One turn moves each row of this set onto another row. After a few examples, where does it send each row asked below?
Z_525: [-10  35 -55  -5   1   1  22  26  -7  17  12  25  24  13]
Z_891: [-27  35 -48 -10 -17   0   2  75 -21 -21 -17  16  17  -3]
Z_209: [ -4  55 -23 -10   1  17   1  17 -29 -47  -1  33  17 -14]
Z_94: [-33  27 -69 -22 -13  -1  -1  23 -20 -36 -25  15  10   1]
Z_21: [-16  39 -19  15  -1  -6 -14  63   0 -30  10  37  13   2]
Z_840: [-51  19 -30 -16  -7  -4  -6  24 -11 -29 -13   3   2 -16]
Z_159: [-43  33 -11  -6  -5 -18  14  56 -28 -24  -3  21  24  -5]
Z_932: [-10  42 -41 -12 -13   7  27  47 -29   5 -25  17   7  10]
Z_374: [-25  35 -20  11 -13   1   7  53   0 -16   5  11   6  24]
Z_191: [-22  28 -24  28  -4  17  13  16   6 -23 -27  10  -2  -3]
Z_166: [ 22  20 -40   3   4  18  19  18  -1 -16 -20  36  39  -5]
Z_376: [-18  36 -55 -21 -15 -10 -13  29 -14 -33 -17   3   3  10]
Z_306: [-29  12 -28   6  17 -20   0  59 -16 -17  -4  47  30 -24]
Z_536: [-53  40 -31 -16  -9 -12 -15  30   0 -30  -7  18   3  -9]
Z_165: [-46  16 -16   1   3   7  -2  32   9 -29 -17  36   9 -35]
Z_952: [-14  24 -16   8  10  17  15  18  12 -12 -10  51  38 -26]
Z_955: [-41  27 -11   0   5   1 -12  28  10 -16   0  28  23 -37]
Z_252: [ -5  21  -6   9   7  13  15  19  -1 -20 -20  38  24 -38]
Z_348: [  0  38 -54   0  14  -7   1  36  -6   4  17  52  30  -8]
Z_345: [-11  35 -59 -26   9   3   3  21 -15 -43  10  35  28 -28]
Z_967: [ -5  42 -29  20  -3  29 -13  35  -8 -44 -24  29   6 -13]
Z_99: [-20  26 -61   5 -11   8   7  53   8   0   2  14  14  19]
Z_292: [  4  21 -57   1  10   7  13  50 -17  12 -27  42  13  -8]
Z_327: [-12  19 -21   5  22 -12  25  30 -24   9 -13  47  20 -10]
Z_691: [-29   8 -61  13   3   3  14  19  20 -19 -16  11   8 -17]
Z_511: [ 13  31 -44   4   0  15  20  18 -11 -28 -32  51  31 -20]
Z_501: [ -6  49 -14   6  11 -14   1  35 -15 -12  20  47  22  -4]
Z_283: [  8  33 -58 -14  -9   4  15  10 -30 -27 -28  17  24  -1]
Z_12: [-28  21 -55 -18   7  -9  29   2   0 -21   6  16  20 -18]
Z_958: [  9  33 -60 -12 -10   5  15  19 -12 -30 -27  26  18  22]

Z_99 moves to Z_374
Z_955 moves to Z_952
Z_691 moves to Z_191
Now find these:
Z_306 moves to Z_327
Z_165 moves to Z_252

